One vector is turned by the same rotation once a step. Each row is the vector after some number of steps, and that number follows the row.
The counts run from 0 to 482.
[128 177 125  50 119 147 153 130 115 159 133 113 118  93 102 132 107  79
 137 108 114 128 139 122 135 181 114  91 104 132 109 157 141 108 138 101
 174  74 161 113 114  97  74  91 145 116 167 124 120 110 113 122 125 131
 125 129 134 166]  217
[119 164 110  71 126 169 134 135 100 187 118 106 124 100  92 156 123 104
 129 128 132 134 128 136 122 180 116 107  79 135 127 156 142  98 139 131
 176 102 132  87 125 131  76 152 166 114 183 134 108 106 115 126 120 129
 146 161 140 169]  45
[121 132 116  98 112 159 119 142 105 205 148  97 107 127  97 158 115 126
 152 136 167 136 137 136 107 168 142 133  73 151 128 125 122 107 127 104
 177 107 124 100 117 117  78 153 164 104 186 149 120 102 115 123 125 136
 130 181 131 162]  11
[145 137 132  89 130 154 132 135  94 190 166 114 109 104  85 137 133 132
 148 130 157 134 138 124 120 163 144 124  66 131 121 148 117 115 160  86
 164  86 120  90 118 129 100 131 173  81 189 123 103  85 116 135 121 124
 134 145 109 148]  126
[139 121 118  80 127 137 145 113 101 170 169 115 113 115  83 126 105 115
 168  98 152 145 161 112 120 162 152 142  85 145 129 123 112 110 143  80
 166  83 138 106  88  99  80 105 155  88 171 123 134  89 103 122 143 128
 118 146 110 146]  433
[130 150 116  99 119 159 130 145  93 198 158 129 102  92  77 125 126 117
 149 110 129 148 132 125 128 176 150 127  93 162 121 150 153 109 143  76
 159  97 121  84 129 130  89 130 149  91 187 111 119  98 119 125 122 120
 117 142  95 154]  89
[115 142 100  83 112 151 125 115  97 181 133  91 129 116  92 160 137 120
 162 126 171 148 144 137 125 162 138 117  82 135 135 141  99  99 128 124
 157 118 132  91 104 126  68 148 166  93 186 138 132  95 120 130 132 132
 143 171 148 167]  157
[119 129 120 105 107 154 114 134 113 201 157 100  97 127  99 153 128 126
 161 141 170 136 133 133 118 161 138 134  75 137 126 133 109 116 127  88
 165  94 121 105 117 116  65 145 172  85 179 143 122  99 125 125 130 142
 131 168 127 159]  461
[142 162 131  55 116 129 130 133 118 163 150  87 138 112 115 155 111 106
 164 138 173 116 143 133 124 164 151 106  76 116 119 136 101 108 128  99
 172  99 158 116  98 102  93 100 158 100 178 134 134  93 104 117 122 137
 140 148 140 178]  297
[140 173 122  67 111 129 122 142 102 170 155 101 140  88  97 139 126 102
 167 126 154 133 129 133 131 167 174 103  89 144 122 140 131 103 125  83
 159 121 152  99 110 121 109 102 137 100 191 103 136  96 103 114 111 124
 126 137 117 180]  262
[121 120 122  95 110 165 145 133  89 194 142 105 106 126  79 138 124 128
 151 110 153 153 145 122 106 169 134 121  78 156 122 135 111 102 147 117
 174 102 127  97 114 120  84 147 164 102 189 142 104  89 116 140 135 120
 124 175 126 148]  164
[126 174 117  89 119 160 114 149 106 194 141 117 110  87  94 146 135 103
 138 140 130 133 114 139 131 177 135 106  85 144 118 163 159 111 134  90
 163  96 125  85 141 133  78 137 153  97 183 113 113 112 124 120 109 130
 132 139 114 168]  382
[121 135 100 100 123 147 113 111  92 187 161 108 112 102  77 139 141 114
 163 123 156 155 140 131 131 161 154 130  81 145 142 143 116 113 138  85
 145 105 121  84 106 134  72 142 162  73 178 106 131 100 120 126 130 137
 130 145 113 155]  423
[118 111 126 101 106 158 139 129 105 193 149 102  91 136  85 140 115 109
 163 112 153 152 139 114 119 164 135 127  86 158 113 119 116 110 121  91
 179  89 141 113 113  96  67 137 161  91 175 141 116 105 125 125 143 130
 116 176 121 143]  168
[123 148 122  84 119 145 102 124 109 186 146  79 123 120 103 163 133 106
 150 155 175 132 129 141 118 163 147 111  63 129 130 136 101 111 132 102
 169 109 135 104 109 127  84 141 167  98 185 125 113 105 109 120 117 147
 144 160 139 173]  304
[131 134 130  84 114 131 127 118 124 172 177 105  95 124 106 126 114 101
 162 124 158 131 148 120 123 162 142 124  87 133 122 127  99 124 136  63
 164  70 143 123 101  91  67  93 153  86 169 126 131  99 109 121 131 148
 118 137 120 159]  287
[124 184 109  69 125 154 117 139 111 178 132 109 131  89 104 148 109  93
 127 128 130 126 130 144 116 186 140 112  87 145 135 153 157 102 135 107
 178 108 140  92 113 130  80 128 143 129 179 117 125 111  94 114 111 139
 136 141 132 191]  376
[123 161 113  84 112 171 144 156 106 198 131 119 110  99  98 155 117 123
 144 125 134 130 128 131 125 176 115 119  93 140 113 157 152 104 129 111
 173  91 123  87 137 119  67 144 165 102 178 154 124 100 137 126 126 122
 134 169 130 163]  198
[107 168 115  75 104 144 130 129 124 167 143 113 104 111 110 116 111  70
 134 107 119 136 138 126 122 185 120 102 114 154 117 148 133 114 132  91
 173  82 153 117 114 102  54 100 128 126 175 125 128 111 106 128 121 146
 117 133 135 181]  366
[132 143 100  94 123 151 129 126  98 189 164 129 114 100  90 136 126 140
 153 116 156 136 153 129 118 168 145 141  82 136 142 148 113 110 158  92
 152  93 111  82 105 130  74 130 160  89 184 132 139  78 110 136 127 129
 133 146 119 164]  275
[147 130 130  91 121 146 142 142 103 192 176 119 105 107  92 128 116 134
 165 117 155 130 146 118 119 163 152 137  78 142 115 136 119 116 148  72
 165  81 127 100 111 105  94 110 161  81 180 134 124  81 116 127 131 123
 120 146 103 145]  280
[147 141 131  86 130 153 132 142  95 192 165 112 115  98  88 142 130 135
 157 133 158 131 135 126 124 160 145 126  67 127 120 150 119 112 153  89
 162  88 122  88 121 127  99 129 174  77 185 123 110  84 119 129 123 120
 137 145 108 147]  125
[125 147 124  95 106 156 116 146 100 200 153 101 116 120 100 145 132 132
 149 138 170 129 135 137 109 169 145 117  70 145 124 142 104 109 144 102
 165 112 125  97 121 129  90 141 160 103 200 139 111  88 109 137 112 131
 133 164 127 170]  457
[117 158 105  73 100 138 120 127 111 175 138  92 136 119 112 158 124 112
 170 133 171 130 144 140 123 166 148 110  87 132 130 136  99 101 117 113
 161 121 143 104  99 113  70 126 150 104 187 143 148  93 112 122 125 143
 137 168 154 187]  2
[123 177  94  76 117 152 129 136  93 180 133 122 133  80  86 136 132 110
 146 113 130 142 134 139 132 180 141 110 101 150 134 162 148  97 136 108
 151 118 130  74 119 140  77 129 145 102 187 115 138  97 115 129 118 124
 135 140 125 178]  81
[140 162 107  66 133 136 118 119  96 171 146  98 141  85  87 159 126 104
 163 128 153 137 130 140 131 165 168 117  75 132 138 143 135  98 128  99
 162 117 141  87 101 131  97 127 156  88 179  97 133 102 104 109 123 130
 143 139 118 170]  415
[127 176 113  79 125 155 110 144 115 187 138 105 123  88  99 163 113  97
 142 143 131 127 115 145 126 178 146 120  86 141 126 147 165 107 118  92
 172 105 135  93 127 129  82 136 151 105 174 113 124 119 114 102 114 137
 135 147 116 177]  379
[121 129 116 106 112 154 111 132 110 199 157  98 101 126  98 152 129 124
 154 142 170 136 134 136 111 165 141 133  72 143 131 134 107 118 135  92
 166  98 116 101 115 121  68 149 167  90 184 142 118  99 117 127 125 142
 131 168 129 163]  460
[123 138 106  99 121 146 123 122 111 186 170 127  89 102  85 122 117 102
 156 107 132 146 140 123 130 171 143 142  99 154 129 139 142 117 136  58
 157  77 125  98 112 111  56 116 148  82 167 111 136 106 117 118 136 140
 114 132 101 153]  94
[138 129 110  93 130 149 130 126 104 190 167 121 112 104  91 141 111 138
 161 119 157 136 152 126 115 164 150 155  79 137 138 136 122 111 148  82
 161  86 115  89 102 117  75 129 166  86 175 132 140  82 112 124 134 131
 129 153 112 155]  277
[111 146 105  83 106 149 124 118  96 183 135  93 126 117  94 153 141 116
 162 129 169 146 141 137 125 164 140 110  83 134 136 147  95 102 132 126
 154 121 134  91 105 129  70 146 162  95 188 136 126  95 118 136 126 135
 145 168 148 172]  156
